Each row is where one point has got to under a steady rotation. How many ticks took it there?
The counts run from 0 to 946.
[ -6   3  -7  18   7  12   2  -8   3   9   4 -14   1   2  12  -3   0  -2
   4  -3 -19  -6 -11  -5 -17   6  -4 -11  -5   1  -4  -9  10  -5   4  29
  -8  16  -9  -1  -6 -10  10  -7  22 -10  -5  13  -3  29 -14 -10  11   0
   0   6 -18  -3  -4   2  -4 -16  -9   6] | 461
[  1  -6  20  -4  -4  16  -7   4   3  15   0  -4  21   3   3  -2 -11 -13
  -6  -6 -26  -9  -2   6   3   8   7  -8 -19   8  -1   2  -3  -2  13  20
 -14 -15   1  -6  -5 -19  -4  -6 -13  -7   1  -3   1  22 -19  -8   2   7
  11   1  -1  -9  -2   0   0   1  -6   7] | 735
[-13  -6  -3  -1   5  11   3   6  -6  11   2   0  19   7  16   4 -10   0
   3  10 -16  -7  -2   4 -20   7 -13  -7 -15  -5   1  -6 -16  -6   1  17
 -24  -5   0   4 -14 -12 -11  11   0   3  -1   2   4  27 -13  -6 -11   5
   5 -10  -3 -16   7   0   4 -15  -7  -5] | 363
[ -9 -12 -13  13  -1  13  11  -5  -8  14   6  15   9  -2   7 -11   5  -6
  21 -11 -15  -6   7  -4 -17   8  -1 -17  -1  -8 -11   5  -8   0  11  20
  -8  -7   0   8  -5   4  -5  13  11  -7  -4  21   1  12 -25 -11  21  -3
   4   4   3  -7   4   7  -7   6   2   5] | 330
[  2   4 -16  -6   2  13   1  -4  -9  -6   0   8   0   8  15 -10   0   1
   3   1   2 -10   7 -15  -3  26  -7  -4   5 -11 -10  -8  -1   1  16  23
  -9  -2 -14  14 -16 -23 -16   6  -7   0   0  -5   6  19 -22 -11   1   3
  -6  -5   5  11   6  -5  -1  -8  -4   6] | 300
[  1  -1  -2  -8  19  14  12  -9   6  13  -3  -7   3   6   1 -10 -11  -2
   8  -4 -14   2   1  -6  -1   6  -6   0 -20  -5 -14  -7  -9 -13   7   9
 -21 -23   4   3  -5 -18  -6  13 -12 -17  -2  18   2  18 -11  -3   0  12
   6  -1  12  -8  13 -13   2   2  -1   1] | 757
[-18   9 -17  -3  -2   0  -2 -11  -9  -6   8  14  12  -2  14  -9 -14   9
  10  10 -13   5   1  -3   4   6  10 -19   0   1 -11  -3   7 -12  23   5
  -1  -4 -15  15  -8  -1  -3   0   2 -14  -4  10   7  10 -11 -18  14  -2
  -8   2 -14   8 -12 -10  -2   4   6  -6] | 796
[-10 -12   7   2  -3  -3 -12   8   1  14   6  -3   4  19  11 -11 -16  -3
  10   9 -21   6  12   8  -3   6   8 -20   0  -6   4  -3   9 -19  12  15
 -16  -2   9   5  -5  -1   1  15 -11  -8 -12   5   3  18 -20  -3   2   0
  -1  12  -6 -18   7  -6   7  -2  16  -2] | 360
[ -1 -11 -10  16  13  16  -3   3 -11  13   2 -13  -6   2  12  -8   4 -21
   6  -1 -12 -12   4 -19 -17   8  -1   1   0  -6 -11  -2   9  -2  19  18
  12   5 -13  -5  -4  -8   8  -3  -6  -1   4   9  -8  27 -10  -2   4   7
   6  -4 -14  -7  -1   8  -2 -14  -1   8] | 577
[ -8  -3 -14   9   3  10   3  -9  -3  -6 -11   6  15   0  16   2  -2  20
  -2  -3 -15  -2   2  -9   5  17  -1  -7 -22 -15  -8 -18  -4  16  15   8
 -13  -1   5   3  -6 -11  -3   1  13 -23  -5   3  -2  16   7 -14  14   5
  -7   3  -4  -3   2 -12   0 -14   0   5] | 398
[ -7   2 -14   2  18   9   6 -16 -11   8   0 -13  -1   1   6  -7  -1 -11
  12  13 -12   7  -2 -16  -1  11  -2  -9  -5   8  -2 -14   4  -6   7   3
  -9   8 -12 -11   1 -17  -7  -6   4 -11  -1   9  -2  17 -27  -6  14  15
 -13 -13  -3   5   6  -3 -14  -2   5  16] | 663
[-12  -1  -6   3   4  12  -1  -5  -8   3  -2  -4  26   9  11   1  -5  13
  -2   4 -20  -2   9  -1 -13  17 -12 -15 -26  -5   8 -11 -15  -4   6   8
 -22  -5   4  -9  -7 -17  -8   5  10  -8 -10   7   7  18 -12  -4   2  11
  -6 -11   4  -9   7  -4  -2 -12  -3   3] | 20
[ -8   0 -12   4   4   6  13  -5  -3   4   6   0   4   0  26   1   0   7
  -1  -2  -9 -14   8 -12 -27  11  -5  -3   4  -7  -9   4 -10  -8  17  19
   1  -2 -16  19 -11 -11  -8   9   3  -2  -6   5  10  17 -14 -12  -4   0
   5   5 -13  -7   5   6   2 -13 -10   2] | 567
[-11   6  -1 -11   4  15   5  -7  -2   4  -3   4  15  -7  10  -6 -12  -5
  -5  -5  -9  -8  -2  -9 -11   6  11 -15 -17  18 -11   5  14   4   9  10
  -2  -5 -13   6  -8 -15 -14  -5 -12 -17  -9  13   5  16 -18 -14   7   8
  -1 -13  -9   7  -4   7 -19   2  -2   8] | 799
[ -9  -6 -20   3  21  14  -2  -2  -9  11   1   1  -6   4  17  -8  -5 -16
  12   2   0   0   7 -21 -16   8   3   1  -4  -9 -18  -9  14 -14  18   6
   9   2  -9  -8  -8  -3  -4   5 -14  -1  -4  13  -2  26 -14  -2  -1   9
  -8  -7  -7  -4   8  -1  -6  -9   7  -2] | 437
[-11   7   0  11   5   9  10  -4  -8   6  14 -13  12  11  14  -5   2   5
   7  12 -16   2  -3   2 -10   5  -2 -22   3  10   9   3 -17  -4  11  20
  -9   8 -16   7  -1  -4  -3   7  11 -14   0   5   4  19 -26 -18  12  -3
   9  13 -16  -6  -1   7  -4  -7  -2   9] | 342
[ -6   9  -4  -4  -2  12  -3 -12   9   5   3  -4  11  -3   6  -8  -4  -5
   8   3 -14  -9 -11  -8  -7  11   1  -8   1   5 -10  -8   1  -9   6  23
 -16   6   0  13   3 -10  16 -15   3 -14   5   8 -15  19 -13 -25   6   7
  12   7 -18  -8 -19  -1   1   1   4   0] | 710
[-13   1  -3   2  -6  -5  -6 -11  -6   5 -10  -1  21   9   5  -4  -1   7
  10   6 -14  -5   8 -16   6  11   6  -4 -14   0   2 -15  -1  15  25  -8
 -11  -1  -1   8  -3 -16   3  -4 -17 -17  11  -5  -2   6  -2 -23  16  11
   7  -5  -7   5  -6 -17  -2  -3   8   4] | 400
[  0  -7   4   7  14  23  -7   9  -9  17   3  -8  -1  15  14  -4  -5 -16
   3   9  -8  -4  -2  -6  -5  10  -1  -2 -13  -3  -6  -7   9  -2  14  21
   1   8 -12 -11 -13  -7  -1  -2 -10  -4   0  -2 -10  34 -10  -2  -7   2
   4  -4 -10 -19   4   5   6 -19   7   8] | 234
[ -3  -2 -10  -4   7  12  -6 -12  -9   1  -6  12   6 -15  12   1 -14  -3
   4   3 -16   1  -1 -11   6  12   8   0  -6 -13 -22 -13  11  -5  30  10
   5   3 -10   4 -15 -11  -4  -8   1 -12  -2  -4  -7  15  -8 -10   5   4
 -16 -13   1   4  -7  -7  -2   3   4  -2] | 420
[ -6  -4  -8  10  10   9  -5  -9 -15  11   0  -5   9   3   7  -9   5 -13
  15   9 -17   3   4  -6  -2  12  -7  -6  -5 -22 -16 -17 -11  -3  12  15
 -11  -9  -1  -7  -1  -2  12  -3   7  -2   6   4 -16  18  -7  -4   7   4
   2   0   9 -23  -1  -2  11   4  13   4] | 128
[-13   0 -18  -3   3  -3  -9  -7 -13  -1  -2  10   9  -3  13   5  -6  -3
  17  19 -16   5  -1 -14  16  16  -1  -2   4  -4 -15 -20  -2  -3  24  -3
 -12 -10 -12   6  -6 -12  -8   6  -5  -5   7  -8  -7  12 -13 -11  11   4
 -19 -10   1   0   1  -7   6  -2   0   5] | 162
[ -1  -8   3   0  17  23  -3   8  -2  14   4  -6   5  16  -5 -15  -9 -10
   2   4 -11  -6  -4  -2 -10   6  -3  -7 -15   2   9  -5   8 -10  -2  19
 -15   4  -8   3  -6 -18   7  -1 -10 -18   4  16  -6  23 -16 -14  -1   3
  16  -5 -10  -6  -6   4  -5   1   3  11] | 350
[-10  11  -2   8   1   1   6  -5   9  -2   4  -1  10   3  13 -16   7  -6
  25   3  -5 -12 -11 -10 -19   1   6   0  12   4  -2 -18   7  14  18  13
  -8   9  -6   9  -3 -17  -3   3  -9 -12   5   3  -3  19  -9 -10  21   4
   5  16  -8   1  -4  -9 -13 -12 -10   3] | 324
[ -5   6  -2   3   3  -8   5 -12   2   2   4   4   6  -3   6 -21  -9   2
  15   3 -16   1  -4  -8   6   4   8  -2  -6   0   4  -7   9   0  29   6
  -6   0  -9  19 -13 -19  -5   2 -13 -10   6   4  10  15 -18 -18  22  -1
   5   4  -8  17   7 -16 -13   3  -4   1] | 668
[ -8 -11   9  -3  12  21  -6   8 -13   9  -6  -3  17  13  -1  -1  -5 -14
   0  -3 -24 -12   3   3  -9  -2   1  -5 -22  -2  -1 -13   5   1  11  12
  -8 -16 -10   2  -5  -7  -3   6  -7 -19   0   9 -12  11  -6  -5   1  -5
   7 -11   6 -21  -8   8   3   3   4  16] | 607
[ -8 -11   3   1   4  10  -7  12  -6  14   7  -2  14  10  13   5 -15 -10
  -6   4 -33  -6   2  12 -10   1  -3 -12  -7  -1  -8   1   4 -14   8  16
 -11 -17 -10  -4  -3  -9  -3  10   6  -8  -7  16   2  24 -11   6   0   1
  -2   5 -10 -17   1   7   8  -8  -5   7] | 479
[-13  -7  -7  14   6  16  -5   5 -17   8  11   2  15   3   5  -9  -4 -13
  19  16 -12   4   1   5 -11   9   0 -13  -4 -11  -2 -14  -5  -4  16  15
  -4  11  -8  -3  -4   9   8   1  11 -10   0   4 -13  19 -14  -3  12  -2
  -5   0   6 -21  -5   7  -1   4  12   5] | 471
[-10  14   5  -9   9   0  -2 -23   0   4 -14 -14  17   8   6 -16  -5   0
   4  -7 -19  -4   3  -9  -3   3   7  -1 -29  -4  -2 -17   2  -8  21  -3
  -4 -14  -3   0   0 -13   8  -6 -11  -9   6   6   0  12  -4 -18   0   3
   9  -3   0   0  -8 -14   0  -5   7  -8] | 519
[ -8  -1   6  -6   0  -2   0  -8   7  17   7  -6   3  -4   9 -14 -14 -13
  13   7 -17  -4  -4  -2 -13  -1   7 -11  13  11 -11   7   9 -22   9  17
 -11 -10  -8   7   0 -14   2   1 -15  -1  -4  13   0  18 -28 -12  -1  12
   5   6 -12  -4  -3  -3  -4   7  -3  -5] | 820
[-14  -4  -7   8  16   4   4  -4 -21   5  -2  -5   4   9  16   4  -6  11
  -1   2 -16   6  12  -5  -4   4  -4  -8 -13 -11  -3  -6  -5  12  18   9
  -1  -3 -20  -2 -18 -20 -20  13   2 -16 -11   3  19  12  -4   0  12   5
  -8 -11   4   5  12  -9  -3 -10   0  10] | 288
[ -5  -7   1   0  14  16  -1  12  -6  11  11  -6  -7  23   8  -7  -9 -13
   3   6  -2   5   1  -1   2  12   5 -16 -12   3  -7   2   9  -7   8  27
  -3   5  -5   1 -12  -6   3   1 -13 -13  -4   7  -3  28 -11  -8  -1  -2
   8   0 -15 -22  11   0   6 -14  15  10] | 233
[-21  -2  -2  -2   4  -1 -14   3  -5   7   0  -3   8   5  15  -1 -18  -7
  11  15 -19   0  -1  -2  -7  -4   3  -8   2  -7 -17 -16  11 -12  12  11
 -12  -3  -6   7  -5  -2  12   2 -11 -10  -1   8 -13  16   6 -14  -4   3
   1   2 -14 -22 -17  -7  16  -1  14  -5] | 111
[  0   9  -5   0   6   9  -4 -14  -3  -5  -5  -3  19   4  12   6  -6   4
  -2   9 -22  -7  -3  -8   8  15  -2   1 -23  -4 -10 -16  -7   0  29   4
  -6  -9  -2  -2  -1  -3  10 -11   5 -15  14  -6 -13  23   2 -16   6  -1
   5   1 -11 -13  -7  -7   8 -16  -2   5] | 141
[ -3 -10   1   7   8  14   0   0   1  20   2  -7   9  -1   3  -8  -5  -9
   3   6 -20 -10   6  -6 -13   1  14  -6  -4   6   1   2   9  -5  16   7
   4   7  -4  -1   6  -7   3  -9  -8 -32  -7   8  -8  15 -14  -2  16  18
  -1   2 -14  -9   0   5 -17   4   4  14] | 82
[ -5   4 -10   7   8  13  11 -18   0   2 -12  -6  11  -9  14   3  -5  15
   0   0 -19   2  -3 -11  -2  15  -8  -3 -20  -8  -5 -18  -9   1   8   8
 -20   0   6  -2  -1 -16  -1  -9  20 -22  -5   6  -3  15  -6 -10  13  17
  -3  -8  -2  -3   4 -15  -1  -9   3   4] | 397
[ -4  -5 -12  -8  21  19   7   0  -5   7  -3   8   9   8   7  -7  -4  -7
   5  12   0 -11   2 -18 -13  13  -2   7 -15  -5  -4 -16   0 -12  21   0
  -1  -1  -8  -4 -11 -12 -15   3 -16 -12  -3   3  -5  19 -13   0   2  13
 -11 -10   5  -6  10   1  -9 -11   2   3] | 298
[ -7   5  -8  10   1  13  15  -6   6   9   8   6   5  -7  20   2  -3   0
  19   4  -1  -2  -5 -10 -10  14   1 -12   6   3 -13   2 -13   5  11  25
 -13   7   1  14 -10  -3  -1   8   3  -9   0  -5  -2  19 -19 -23   7   4
  11   8 -11 -13  10  -2  -1 -13   3   4] | 825
[ -2   2 -12  10   2   0   3 -16  -2  -4   4  -2   4   0   7 -16   6  -1
  14   1 -16   0   4 -10  10  13   5  -4   8 -10 -16 -16   1  12  32  11
  -1   0 -13   9  -1 -10  -1  -5   4 -18   0   3  -3   8  -7  -5  30  -2
  -6  11   8   5   0  -9  -6   6   0  13] | 784
[ -6  -7  -4   8  -1  15   4  -5  -6  13   0  11  19  -5   8 -12   1  -7
  16 -16 -18 -10   3  -2 -27   1   1 -11  -6  -3  -9   6  -3   0   5  12
  -8 -11  -4   2  -3 -11  -5   8   5   2   2  22   5  18 -27 -11  13   1
  12  -2   3   5  -5   7 -11   6  -6   1] | 329
[-15   8   6   4   5  13  -3  -4   2   4  -7   1  20  -9  11   4  -9  -5
   7   7 -21  -7 -21   1 -12  -2   7  -4 -16  10   0 -15  14   0  14  11
  -3   7 -10  -1  -9  -5   2  -4   9  -6  10  -1  -8  26 -12 -17   6  -9
   2  -7 -15  -9 -11   2  -2 -19  -7   0] | 345
[-11   1  -1  -2 -14   3 -10  12  -1  -2  10   6  23   5  10  -8  -5   3
   6   5 -14 -13  -6   5  -8  15   0 -18  -8  -1   1 -10   7   9  10  30
 -16   4  -2  23 -18  -9  -4  -7   4  -9 -10  -4  -5  18   3  -6  13  -9
  -1  -1  -4 -12  -2   2  -3  -9  -5   1] | 474
[-12   8  -6  -4   8   9   5 -14   0   9  -1   5  -2  16   9 -19  -5  -4
  14  -5   4   2  -1 -11 -13   7   8 -14   1   5  -5  -4  12 -11  10   6
  -8   2  -4   2  -6 -11  -9   8 -21 -10  -4   8   9  17 -25 -21   4   6
   9   6  -7   4  -1  -7  -9  -5  16  -2] | 435
